rotation steps, each row followed by its count of steps
The counts run from 0 to 290.
[ 83 150 105 136 180 130 135 135 119  85 156 119 140 111 148 127 133 124
 149 126  99 156 171 112 132  98  68 165 114 144 140 132 159 152  67 142
 174 142 162 105 129  96 101 138 146 121 140 114 124 174 125 177 114 160
 146 146] -> 154
[ 90 149 111 143 177 128 112 144 107  81 160 128 165 121 142 129 139 116
 137 123  91 151 178 121 132 142  67 163 114 133 121 140 153 151  75 146
 175 132 140  76 147  86 109 144 142 119 141 121 123 166 133 174 109 153
 131 150] -> 149
[101 155  89 127 177 101 147 117 116  86 146 140 119 101 153 114 161 120
 115 105 149 163 170 109 169 101 110 158 125 121  95 154 124 160  85 153
 181 153 128 122 176 129 120 129 116 117 154 133 116 165 161 119 143 167
 140 168] -> 33
[129 181 121 120 150 131 132 112 103  74 130 128 156 113 148 154 142  90
 118  99 136 173 163 125 116 106  57 143  90 127  86 142 151 158  88 123
 181 132 153 115 169 105 130 147 126 113 149 130 126 140 149 131 123 152
 166 150] -> 181
[110 153 102 140 172 110 143 131 100  80 163 139 145 113 143 124 164 104
 113 115 160 163 169 127 179 107 111 154 123 108 103 161 140 137  87 139
 181 157 126 105 159 123 103 126 119  96 146 146 131 157 171 123 141 168
 153 175] -> 27
[ 96 166 109 107 166  81 122 128 130  75 173 141 129 123 136 134 124 116
 116 102 118 138 169 104 188 122 100 172 145 140  92  91 124 144  84 137
 151 124 110 151 163 108 124  94 124 152 153 112 125 175 172 143 144 141
 135 153] -> 264
[ 92 152 125 139 184 124 134 109 116  98 219 127 125 142 139  95 126 141
 123 132  85 116 173 107 168 116 116 176 124 147 119 128 121 130  94 136
 121 155 123 108 151 132 106 121 134 140 147 130  77 169 159 145 165 172
 157 124] -> 87
[115 162 136 144 138 123  92 115 117  68 194 117 140 131 146 156 132 102
 128 132  90 113 157 122 119 127  67 161  81 161 110 131 153 118  55 125
 147 112 120 107 160 101 107 127 136 110 131 123 121 138 152 162 141 156
 169 119] -> 132
[106 142 108 116 175 123 111  88 120 101 151 143 122  96 139 115 156 103
 115 109 116 160 167 113 173 124 109 159 112 127  77 132 129 175  95 155
 166 149 106 111 167 137 119 136 122 112 159 143  83 152 151  96 154 171
 137 166] -> 40
[110 154 117 120 167 123  79 105 135  98 174 112 124 115 129 125 130 105
 123 102  63 121 175  95 132 139  73 174 103 159  99 124 155 152  75 154
 138 118 116 119 161 103 128 139 136 133 145 100  90 169 134 165 152 160
 132 137] -> 119
[100 139 124 120 159 121 135 105 154  90 161 137 113 109 154 138 152 107
 119 163 146 152 139 130 153 132  97 151  77 154  96 119 136 142  60 159
 158 144 120  99 146 137  93 115 141 102 147 152 113 150 156 114 121 159
 186 145] -> 11
[ 99 167 118  98 176 140 169  95 155 101 144 143 131 117 132 154 133 143
 141 121 119 180 174 107 145 118  66 155 105 141 116  93 144 165  86 123
 171 166 136 119 146 126  95 138 129 153 150 135 100 146 127 130 128 165
 162 162] -> 196
[113 149 117 109 175 128 103 110 153  94 173 121 121 122 119 124 116 120
 131  95  80 137 175  89 137 120  75 173 116 153 122 111 142 144  71 149
 124 142 143 130 159 105 123 121 128 147 139  99  89 178 143 171 143 167
 121 128] -> 117
[115 155 112 146 159 113 136 124 101  81 149 143 144 110 159 125 167  95
 108 122 155 162 166 127 179 109 111 154 110 104  92 156 132 146  85 144
 188 147 125 103 169 117 111 128 120  87 148 151 127 156 169 120 146 167
 160 160] -> 28
[ 96 133 154 155 165 106 129 111 130 103 189 136 133 111 155 117 125 112
 132 118  88 148 161 111 158  91 128 167 112 144  81  99 106 158  97 127
 136 138 148 120 141 113 135 103 120 138 156 123  87 183 154 145 164 174
 175 117] -> 79
[ 91 150 105 115 166 112 140 118 137  87 175 129 114 108 152 133 155 131
 131 159 144 144 159 124 165 132  96 169 101 153 111 132 145 153  59 157
 175 135  93 107 147 143  84 122 133 107 152 140 119 144 153 120 119 157
 165 172] -> 9
[112 156  99 133 169 107 137 109 121  88 142 143 120  95 160 119 169 108
 110 105 143 161 160 109 171 101 113 155 111 119  80 149 119 169  82 157
 179 147 121 118 178 128 134 129 121 109 147 139 111 163 159 111 146 171
 144 163] -> 34
[ 83 137 118 113 164 107 120 127 126  84 164 133 136 104 160 137 147 117
 142 146 129 157 161 136 159 126  96 167 127 136 100 117 153 173  62 140
 192 118  94 113 138 123  91 128 136 108 149 136 115 149 149 122 109 154
 156 179] -> 3
[ 93 149 133 146 178 128 132 112 123  97 213 134 121 139 145 108 116 129
 123 135  87 128 159 105 164  99 114 172 114 147 118 112 115 130  89 133
 113 164 135 112 147 127 110 117 135 135 146 136  73 174 162 139 162 174
 169 112] -> 86
[ 87 143 125 110 178  95 114 115 141  89 177 148 121 134 132 128 113 116
 121 119 102 149 157 106 186 131  96 170 145 146  97  72 118 149  76 147
 137 141 118 136 150 104 115  86 132 148 146 134 105 176 164 138 135 153
 138 136] -> 269
[ 97 143 120 114 166 126 150 107 159  94 166 139 108 104 140 139 148 113
 121 160 153 159 141 133 155 120  97 154  81 159 101 107 132 141  63 163
 152 156 134 106 137 135  90 104 134 107 151 153 113 148 167 116 115 163
 187 144] -> 12
[116 160 128 127 151 128 117 124 133  66 190 123 135 134 144 158 113 114
 127 130 105 130 157 120 121 112  63 165  79 170 112 119 137 111  53 126
 136 136 151 116 151  96 112 110 132 125 127 127 126 141 168 173 125 153
 169 108] -> 134
[ 92 161 117 112 174 152 116 100 120  84 163 115 129 122 149 125 130 112
 134 135 119 155 145 126 111 102  56 150  76 158 114 127 146 154  74 151
 143 151 167  96 139 132 111 141 158 107 144 147  89 154 141 124 102 159
 171 120] -> 164
[100 143 150 156 160 124 109 101 118  94 199 132 129 123 164 108 132 109
 113 135  75 125 148 114 151 110 118 171 101 139  82 111 112 150  93 136
 126 139 119 109 151 124 129 118 133 116 150 137  69 172 153 133 170 170
 175 114] -> 84
[109 125 122 113 181 129 126  77 137 106 165 150 126 111 120 136 134 110
 122 108 117 176 161 121 175 104 107 153 120 126  95 111 128 162  94 145
 149 178 139 119 143 135  96 115 116 121 157 156  78 157 158 102 157 180
 155 153] -> 43
[109 188 141 122 152 133 181 122 119  77 175 154 151 150 161 145 131 131
 111 142 149 170 152 124 151 116  81 146  97 129  88  93 116 127  94 110
 157 157 134  99 158 127 108 124 134 125 151 150 113 140 166 119 131 147
 196 134] -> 213
[109 170 145 114 157 139 153  89 146 102 150 136 132 105 145 157 142 114
 133 134 116 178 157 124 134 130  69 139  75 149  83  88 144 170  93 122
 172 143 128 104 142 124 109 139 131 138 167 139  93 148 130 114 137 158
 198 157] -> 200
[ 97 177 140 129 168 114 142 126 108 104 153 133 156 126 146 103 162 100
 103 120 116 167 165 114 177 128  99 154 138 106  87 106 140 169 117 125
 168 121 116 109 160 124 118 138 150 117 165 138  97 186 132 116 151 147
 174 168] -> 229
[102 166 154 132 162 119 138 119 117 100 148 144 151 129 152 109 154  94
 104 127 115 170 153 111 173 115  98 150 130 106  82  92 136 167 110 127
 160 130 125 119 158 115 118 132 153 111 159 141  91 184 127 106 157 151
 181 154] -> 230
[112 163 135 118 149  88 125 119 138  77 160 148 133 125 144 140 124  95
 101 103 125 153 156  98 184 109  94 161 128 139  82  74 116 136  78 131
 142 131 136 155 166  96 132  85 127 138 142 121 128 175 172 138 152 154
 157 129] -> 262
[ 86 145 126 141 175 131 137 135 137  85 153 130 142 113 146 134 120 116
 145 128 102 172 165 113 124  97  66 161 110 145 133 115 153 153  64 139
 165 150 180 104 132  95 108 134 148 120 136 125 118 177 128 171 105 166
 149 129] -> 153
[ 90 171 101 120 179 142 112 111 104  84 162 103 126 115 156 122 145 111
 132 135 108 135 151 121 112 110  65 159  80 165 115 145 158 162  76 149
 163 122 142 102 148 132 119 151 157 109 146 125  99 158 129 126 104 153
 160 146] -> 162
[ 85 141 118 119 171  98 102 116 132  86 172 140 129 126 135 129 135 113
 112 123  88 127 166 103 187 158  95 177 137 140  95  93 137 152  77 153
 152 127  81 118 155 108 108 100 141 139 152 135 110 172 150 135 137 148
 136 161] -> 271
[ 97 167 144 124 174 123 154 117 131  98 159 143 142 132 143 109 135 115
 107 128 125 178 156 102 177  88 101 159 144 111 110  84 135 157 101 121
 154 151 150 133 148 124 100 121 149 125 157 139  89 185 137 114 155 161
 171 148] -> 232
[116 142 127 138 154 120 135 116 110  86 161 143 151 112 138 131 162  82
 105 126 154 169 157 146 165 116 104 141 100 118  79 138 132 135  91 151
 163 152 146  88 150 116 100 122 127  82 152 173 120 147 177 111 132 164
 181 151] -> 23
[107 179 140 133 165 114 153 125 120 104 144 149 150 123 145 110 154 105
  96 123 129 184 158 116 163 137  95 144 112 116  64  97 124 153 120 140
 158 136 139 100 165 111 139 131 136 129 173 142 104 181 147 124 142 146
 179 145] -> 224
[124 169 112 124 163 102 138 105 114  87 205 133 125 112 137 146 136 126
 123 104 134 137 175 121 167 104 117 164 104 151  88 141 123 131 101 120
 155 145 106 129 162 140 120 114  93 140 160 128 100 131 194 121 168 165
 162 148] -> 57
[114 142 126 156 166 105 140 121 120  99 173 153 148 112 135 130 146 123
 120 109  95 141 188 107 183 147 120 167 118 118  84 128 110 138 104 131
 164 149 103  94 172  98 128 122 102 145 154 120 117 158 156 156 176 169
 145 154] -> 70
[116 165 117 141 174 116 129 119 114 103 207 115 128 127 121 105 144 115
  93 122  93 116 176 101 156 138  99 175  98 138 113 156 139 107 105 144
 115 150 129 101 160 120 113 126 123 134 161 119 102 167 162 164 177 165
 164 134] -> 94
[ 99 160 122 121 152  93 100 119 126  78 160 142 130 124 154 130 139  92
 106 111 102 132 156 109 180 142  98 168 125 137  65  84 119 160  79 146
 149 108  97 135 172 103 139 102 135 132 150 127 112 177 158 126 147 139
 146 146] -> 266
[107 134 114 116 176 124 123  86 120 110 173 133 126 110 117 134 151 118
 129 109 112 154 179 116 182 116 112 163 124 125 107 136 152 157  97 135
 166 162 106 107 147 141  90 125 110 122 156 147  79 145 155 106 168 181
 149 176] -> 45
[112 178 111 135 151 124 106 132 116  68 179 126 141 125 153 145 135 112
 126 125 108 119 156 115 110 139  60 156  70 163  94 139 137 126  62 150
 150 119 132  98 169  99 137 126 132 120 139 119 132 140 165 169 116 142
 150 117] -> 138
[ 97 154 116 138 160  85  98 121 109  83 192 110 118 111 146 135 147  87
 102 147 115 107 146 126 166 137 104 174  94 165  89 129 154 127  83 146
 136 108 119 116 140 112 110  95 136 113 158 138 131 165 155 138 144 151
 180 146] -> 284
